(in the rows, 100 means zero)
One turn moves every row onto another: examples first, then more rows asked
z966: 99  79  109  100  87  93  117  91  88  107  102  101  109  128  102  116  117  80  134  103  105  96  107
z581: 101  112  104  89  83  97  106  102  113  97  102  100  102  116  113  112  100  128  115  94  105  99  109
z840: 97  102  92  106  122  102  84  82  92  90  103  100  107  135  84  125  113  81  91  97  82  105  103
z107: 111  87  103  92  102  97  116  130  95  108  114  101  88  117  80  100  108  91  87  96  82  101  114
z929: 98  116  106  94  74  93  113  88  86  102  87  84  104  106  82  123  86  80  101  94  89  107  114
z328: 98  105  107  101  117  93  87  94  116  80  112  96  115  123  116  125  118  87  82  104  92  114  118
z451: 83  115  103  80  85  98  110  84  98  86  87  85  117  110  82  119  86  85  107  99  85  116  109
z316: 86  112  104  95  72  97  105  95  87  102  82  85  110  107  82  125  95  79  98  94  84  112  119
z596: 91  92  100  83  104  104  109  124  103  85  114  101  105  134  80  96  118  100  93  99  76  107  102
z366: 86  71  106  93  92  90  104  91  96  115  98  98  118  120  102  114  119  87  129  104  101  103  106
z995: 96  107  114  105  95  93  111  94  102  110  100  101  101  108  85  100  135  68  110  100  105  107  82
z785: 90  102  112  102  98  92  106  96  106  115  98  101  104  102  85  100  135  69  107  101  104  112  86
z264: 110  98  93  107  127  100  94  86  91  103  102  102  96  120  84  128  102  71  90  98  86  105  115
z52: 94  113  101  90  82  107  108  107  113  85  99  105  105  123  114  114  108  121  119  95  102  104  115
z297: 101  104  100  94  85  105  109  118  111  107  94  107  97  104  114  119  103  112  111  95  103  107  132
z433: 105  106  104  92  84  95  107  108  112  111  99  101  97  104  113  115  97  122  111  94  106  101  119
z650: 97  109  113  101  100  96  118  93  104  102  101  104  101  109  85  100  132  65  115  102  106  109  84
z689: 108  98  94  101  131  93  90  78  95  104  104  97  100  118  84  123  98  81  90  99  88  104  105
z382: 96  113  101  93  87  92  86  123  127  92  113  94  105  130  101  106  90  80  105  101  105  100  89
z956: 95  117  106  84  82  93  117  81  93  92  90  84  108  108  82  120  80  83  107  97  89  109  108
z999: 104  105  122  87  113  108  112  127  96  86  75  98  102  102  96  122  99  95  110  101  81  99  113
z774: 103  101  92  110  122  105  90  88  89  94  100  103  101  130  84  129  112  71  91  97  83  106  114
z222: 101  100  124  85  114  98  102  124  98  100  75  92  105  94  95  120  96  105  105  100  82  99  107
z252: 97  88  100  92  100  106  111  134  97  96  111  104  97  126  80  101  119  90  88  98  77  107  115
z906: 102  104  108  110  110  93  86  100  109  90  110  96  109  120  116  129  122  83  77  101  92  111  124
z65: 101  106  101  97  89  92  89  132  125  107  109  97  97  115  101  110  86  70  100  101  106  103  104
z227: 94  109  99  93  83  112  109  117  112  91  94  110  103  115  114  118  110  111  117  96  100  108  129
z253: 92  112  98  95  86  100  88  130  125  87  109  99  105  131  101  109  95  72  106  102  102  104  98
z493: 98  77  107  92  97  95  120  90  95  105  101  103  111  122  103  115  111  78  137  106  105  101  110
z194: 118  108  112  105  116  85  99  88  110  88  118  94  101  118  116  126  105  86  83  103  100  103  115
z496: 100  100  94  100  127  95  84  76  96  97  105  96  106  128  84  122  105  86  91  98  85  105  98
z64: 96  108  98  97  88  100  90  136  124  97  107  101  101  122  101  112  93  66  103  102  103  106  107
z888: 113  90  105  84  108  90  118  117  101  105  120  96  90  118  80  95  99  101  90  98  86  99  100
z35: 101  93  103  78  109  94  112  114  105  90  120  96  100  129  80  92  105  107  94  100  81  102  92
z707: 90  72  105  88  100  92  113  90  99  110  99  101  117  117  103  113  112  83  134  107  103  105  109
z634: 100  104  127  89  105  93  95  118  94  99  79  86  106  104  94  117  102  115  103  96  81  93  94
z945: 101  109  102  94  89  87  87  124  126  104  113  93  100  119  100  107  84  79  101  101  107  99  92
z487: 104  112  124  92  104  110  111  123  90  76  78  96  103  116  96  122  106  99  112  98  81  93  104
z512: 102  112  127  93  99  100  101  118  89  84  80  88  105  118  95  119  108  111  108  95  81  89  93
z45: 92  76  108  100  84  91  107  92  89  113  100  98  113  127  102  115  122  85  129  102  102  97  105
z751: 93  105  111  97  106  98  117  94  109  103  99  106  104  104  86  99  131  64  114  104  105  114  88
z400: 88  101  111  97  105  96  110  96  110  111  97  104  106  99  86  99  133  66  110  103  103  116  89
z463: 108  108  109  97  121  89  95  86  116  80  117  94  110  121  116  123  108  89  86  106  97  109  112
z747: 77  112  101  86  79  100  103  92  95  93  82  86  118  109  82  122  96  82  102  97  82  118  116
z195: 115  106  111  113  109  88  93  97  105  95  114  94  100  118  116  129  114  82  78  100  97  104  123

z785 moves to -> z650
z45 moves to -> z493
z195 moves to -> z463
Where do these go?
z956 moves to -> z747
z774 moves to -> z689
z107 moves to -> z35
z581 moves to -> z227
z222 moves to -> z512
z945 moves to -> z253

One turn moves every row onto another: examples first, then more rows asked
z127: 91  90  115  113  95  106  109  101  121  121  88  109  102  102  108  113
z351: 87  75  122  111  97  103  96  81  91  93  110  102  59  108  99  85
z659: 116  90  119  98  103  110  108  87  104  91  110  102  61  105  86  89
z544: 83  92  121  113  87  114  109  83  131  116  91  99  96  92  102  107
z425: 95  82  125  104  109  86  116  62  113  99  117  88  82  101  96  74
z335: 85  95  118  94  97  89  116  89  96  100  108  81  54  112  97  93
z963: 88  95  108  115  104  102  112  91  125  102  87  85  118  110  98  107
z971: 94  81  120  103  97  105  115  104  106  116  100  118  112  103  108  100
z386: 103  90  112  90  101  134  102  95  117  95  97  88  85  96  92  103
z324: 114  94  119  101  102  112  106  84  108  91  108  99  58  103  86  91
z77: 107  87  111  87  106  129  104  105  108  96  99  95  90  102  94  103
z53: 93  91  120  115  109  87  110  61  127  106  103  81  73  102  98  89
z182: 71  95  116  112  106  89  111  80  102  91  108  92  113  95  125  95
z637: 106  90  110  91  104  131  102  102  114  98  95  91  86  100  94  107
z377: 88  81  116  118  99  101  91  85  97  98  100  99  53  111  102  97
z46: 69  109  115  115  103  91  108  97  109  85  93  100  109  94  109  104
z241: 87  93  117  93  99  87  117  93  92  100  109  84  57  115  98  91
z664: 85  79  120  115  96  104  93  78  97  95  104  97  54  107  98  91
z48: 81  86  129  105  83  116  115  76  123  108  104  102  102  86  98  92
z16: 72  98  112  117  108  88  108  84  106  95  100  91  110  98  127  103
z827: 87  94  116  94  100  87  117  94  93  102  107  83  56  115  99  94
z883: 107  84  111  111  123  75  112  90  106  112  103  98  84  118  107  93
z33: 71  106  115  112  104  89  110  99  104  84  97  104  112  95  109  100
z415: 91  78  115  115  103  99  92  91  91  99  102  104  57  115  103  95
z233: 69  97  116  114  104  92  110  76  107  91  106  88  110  93  124  96
z438: 118  93  114  102  106  108  105  93  106  95  104  102  59  109  89  97
z918: 115  95  116  103  103  111  104  87  111  94  103  99  56  106  87  97
z803: 66  107  120  111  99  93  110  90  108  81  100  99  110  89  106  95
z54: 90  75  119  111  102  100  95  89  86  95  108  106  61  113  101  88
z9: 67  109  117  115  100  93  108  91  112  83  95  97  108  90  107  101
z902: 69  105  119  110  102  91  111  95  103  81  101  103  113  92  108  95
z742: 93  89  109  109  108  99  115  98  114  101  94  93  126  113  99  101
z480: 69  99  113  117  105  91  108  78  109  93  101  88  108  95  125  102
z119: 83  95  114  113  98  107  113  78  129  97  93  80  117  102  93  100
z30: 88  79  129  98  90  111  118  89  108  108  110  113  112  93  101  87
z920: 73  95  113  113  109  88  109  85  101  93  104  94  113  99  127  99
z365: 100  92  111  118  117  80  107  78  122  114  95  86  74  112  104  100
z522: 118  91  116  99  106  108  107  92  102  93  108  105  62  108  89  92
z47: 90  85  116  103  104  102  119  90  110  94  103  93  129  108  95  90
z821: 104  78  120  101  118  79  117  79  100  103  117  99  90  111  102  77
z783: 85  94  118  93  98  88  118  90  94  99  109  82  56  113  97  91
z643: 106  85  114  85  104  132  106  100  107  92  103  95  92  98  92  97
z383: 102  87  116  87  101  134  104  93  113  92  102  90  88  95  90  97
z852: 84  89  119  105  98  107  118  78  120  92  103  85  123  101  91  89
z558: 86  95  116  95  99  88  116  92  96  102  105  81  55  114  98  95

z821 moves to -> z365
z241 moves to -> z558
Where do these go?
z233 moves to -> z920
z852 moves to -> z742
z351 moves to -> z415
z522 moves to -> z918
z803 moves to -> z33
z386 moves to -> z643
z127 moves to -> z48

One turn moves every row onto another: examples first, then more rows asked
z761: 98  65  87  109  100  83  96  100  89  77  93  106  103
z10: 85  61  94  107  103  93  91  100  108  75  99  109  107
z168: 101  82  77  123  115  109  122  103  107  48  94  105  133
z959: 106  70  79  115  107  89  113  104  85  56  89  104  116
z323: 96  63  92  111  112  89  117  100  98  57  97  99  101
z11: 109  65  95  120  126  101  115  104  105  53  81  107  119
z465: 103  53  75  109  120  88  104  100  101  62  89  105  107
z770: 112  68  65  118  125  100  120  99  103  54  88  102  123
z262: 111  94  64  125  120  112  109  86  122  99  99  98  122
z533: 104  103  82  126  111  112  119  85  120  96  107  93  114
z19: 103  101  74  129  112  120  119  95  118  72  100  103  137
z125: 116  86  87  130  128  114  123  99  113  61  84  104  130
z378: 94  87  91  117  106  100  103  86  118  103  109  96  98
z435: 96  99  80  124  106  115  102  89  125  98  106  104  125
z800: 106  101  76  124  100  105  101  88  106  106  101  100  117
z904: 102  78  73  116  114  101  92  85  121  108  100  101  107
z554: 107  90  95  125  117  112  98  89  126  105  93  105  114
z721: 91  66  97  108  106  88  102  93  107  84  103  99  93
z483: 114  106  69  130  107  110  118  92  101  85  96  99  130
z198: 98  81  85  113  98  91  90  92  100  103  100  103  104
z860: 92  62  87  112  110  95  109  106  102  49  94  109  118
z340: 114  98  87  132  124  119  114  91  124  88  90  102  128
z509: 101  57  103  113  120  93  98  102  109  70  84  109  105
z419: 87  79  90  113  102  103  88  92  120  99  105  106  110
z338: 117  89  59  128  125  112  123  91  114  72  92  99  130
z221: 99  58  78  108  115  89  90  93  110  90  96  104  99
z353: 99  69  103  115  116  98  90  94  119  96  91  108  102
z749: 114  90  71  126  110  103  124  100  91  59  90  101  129
z294: 105  79  83  121  118  100  133  99  101  49  96  96  116
z589: 109  99  78  129  117  112  135  91  112  68  101  93  122

z749 moves to -> z959
z19 moves to -> z168
Where do these go?
z11 moves to -> z509
z721 moves to -> z378
z262 moves to -> z338

One turn moves every row onto another: examples first, then more rows asked
z793: 85  94  109  84  73  94  98  82  110  76  106  98  122
z786: 64  94  103  82  87  103  119  82  110  74  75  108  97
z122: 71  85  112  103  89  103  108  64  123  83  86  105  111
z767: 101  92  119  100  100  106  126  71  99  71  75  110  102
z165: 105  96  104  84  76  106  113  96  99  49  89  98  103
z215: 65  95  103  103  105  117  98  106  114  70  86  91  95
z315: 68  84  113  108  110  108  101  75  91  60  86  92  120
z822: 72  84  109  106  90  102  112  64  122  85  86  107  109
z254: 81  90  78  94  108  94  91  76  98  83  92  88  119
z700: 67  92  100  119  106  108  95  82  112  60  96  91  98
z989: 67  95  102  106  109  119  103  105  112  71  85  94  92
z697: 80  89  73  90  106  104  83  86  104  66  95  95  110
z808: 63  94  100  82  83  102  118  85  111  76  80  108  97
z256: 109  96  96  106  69  113  106  68  98  77  91  102  104
z284: 69  91  105  118  109  110  95  80  112  58  91  89  98
z762: 124  90  106  103  95  117  105  89  98  63  80  93  109
z880: 115  84  117  108  83  111  106  88  118  74  95  97  117
z405: 63  89  109  94  102  114  103  107  95  79  90  93  120
z296: 121  93  94  105  86  109  108  99  95  65  93  100  105
z361: 89  87  79  100  121  112  100  78  98  63  76  102  99
z112: 89  86  75  108  114  112  98  95  108  87  92  105  105
z274: 116  92  97  98  79  108  92  98  103  68  100  90  118
z886: 70  88  109  104  111  116  116  105  91  78  82  102  111
z55: 90  89  82  100  122  99  104  71  93  80  76  92  111
z244: 116  92  105  87  86  115  91  92  101  58  83  85  115
z277: 84  90  87  82  116  107  96  85  100  88  73  85  117
z722: 107  98  102  91  75  125  111  81  98  82  74  101  99
z737: 102  99  97  86  64  119  101  86  102  85  86  99  105
z108: 94  96  101  102  82  95  124  91  101  82  102  116  105
z441: 87  84  89  90  118  120  84  87  114  79  76  91  112
z627: 67  86  103  116  103  100  104  82  90  65  102  99  119
z784: 90  93  127  73  90  111  104  76  108  70  76  94  116
z924: 106  94  104  94  70  117  96  62  101  73  82  94  109
z662: 106  95  104  85  78  106  114  95  99  49  88  99  102
z426: 86  91  76  97  114  100  106  92  96  94  86  96  111
z276: 115  84  118  106  84  113  105  87  118  73  93  97  118

z784 moves to -> z793
z426 moves to -> z55
Where do these go?
z989 moves to -> z284
z405 moves to -> z627
z822 moves to -> z786
z244 moves to -> z274
z361 moves to -> z441
z737 moves to -> z256

